One turn moves every row onto another: examples first, then more rows asked:
Dage: [  0  13  -2   8  -9 -11   9  -9  -2  -5  -4   8  -1   9   6   4  11]
zuges: [ -9  -2 -11   0 -15   4   6 -26  -7  -5  -6  -2 -10  11   0  -8  -3]
gopa: [ -2  16  -1   8  -6  -6  12 -10  -9 -10   3   3  -5   8   6   4  12]
lisen: [-2 20 -9  7 -8 -2  5 -7 -6 -8 -3  4 -2 12  0  5 12]
sado: [ -2   3  -2   9 -11  -7   8   0 -10  -4  -7 -10   1  16  -7   0   5]
Zevof: [ -2  -9 -11  -1 -16  -5   1  -6  -6  -3  -6  -3 -11   7  -2  12   6]
Sen: [ -1   2 -17  -4 -12   0  -1  -5  -5  -8  -2  -5 -14   6   0  12   0]
bipu: [ -8  16 -14  -2 -11   0   9  -1  -7  -2  -9   7   1  12   4  -2  -1]
pemu: [-14   4  -1  -4 -10  -2   9 -21 -16  -8   0  -9 -13  13  -3   5  -7]
lano: [-11  12  -9  -6  -8  -4   3 -19  -7  -7  -6  -1 -14  11  -1   5 -15]
pape: [  0   7  -5   5  -5 -16   4   0  -1  -6 -10   2  -1  16  -4  -1  -4]
veven: [ -7  -6  -9  -2 -10  -8   4  -8  -7 -15  -1   0 -14   8   0  16   1]
Rober: [  0  -5 -13  -5  -7  -2   6  -4  -7  -9   0  -2 -20   8   0   3   5]
zis: [ -6   5  -3  -6  -8  -4  14  -7 -16   3   2  -4   2   9   0  -2   8]
resu: [-10   1  -4   0 -12 -11  12  -5  -9   1  -9  10   5  14   3  -2   7]
kek: [  2   7   1   4  -4 -13  13  -3  -6  -6   0  -9  -7  10   1  -4  -4]
Zeg: [  1  13  -3   4  -6  -7   5 -10  -9  -2   0   2   0  10  -2   4  17]
tope: [-11  10  -3  -6  -2  -8  17  -8 -13 -12   6   3  -2   9   4   2  -1]
vibeb: [-13  16  -8  -5 -10  -6   7  -8 -10  -8  -2   2   7   9  -1  12  -4]
finu: [ -8  -1  -6   0 -18  -2   5 -15  -8   6 -15  -1 -12  15   1  -4  -3]
Rera: [-11   3 -12   0 -13   1   5 -26  -2  -9  -6   2 -11  10   2  -4  -9]
fes: [ -6   9  -3   3  -2 -13   4  -4  -9 -13   0  -7   0  15 -10   8  -3]
madog: [ -4  -4 -15   0 -11  -6   3  -3  -2 -13  -7   7 -17  12   2   6   1]
rizu: [-15   6 -12   0 -14  -2   0 -15  -8  -4 -16   4 -10  20  -5   3  -8]
Meve: [-12   2 -11  -3 -13   4   3 -27  -8  -8  -2  -4  -7  11  -5  -1  -5]
Zuv: [-11  -3  -7  -3 -10  -4   5 -28  -5  -7  -2   1  -9  10  -2  -3  -5]
Ruta: [ -3  16  -7   9 -11  -4   9   1  -4  -9  -6  -9  -3  11   0   4  -7]
leme: [ -1  18  -3   3  -4 -11   5 -11  -5  -7   1   5   0   7   1  11   8]
didin: [-11  -1 -11  -2 -14  -1  -1 -27  -4  -5  -8   2  -5  13  -6  -1  -3]
mas: [ -8  -5  -1  -6  -7  -7   7 -19 -13   0  -4  -2 -14  16  -5  -5  -1]

lisen moves to Zeg
Rera moves to zuges
Where do these go?
Sen moves to Zevof
Ruta moves to sado
resu moves to tope
rizu moves to mas

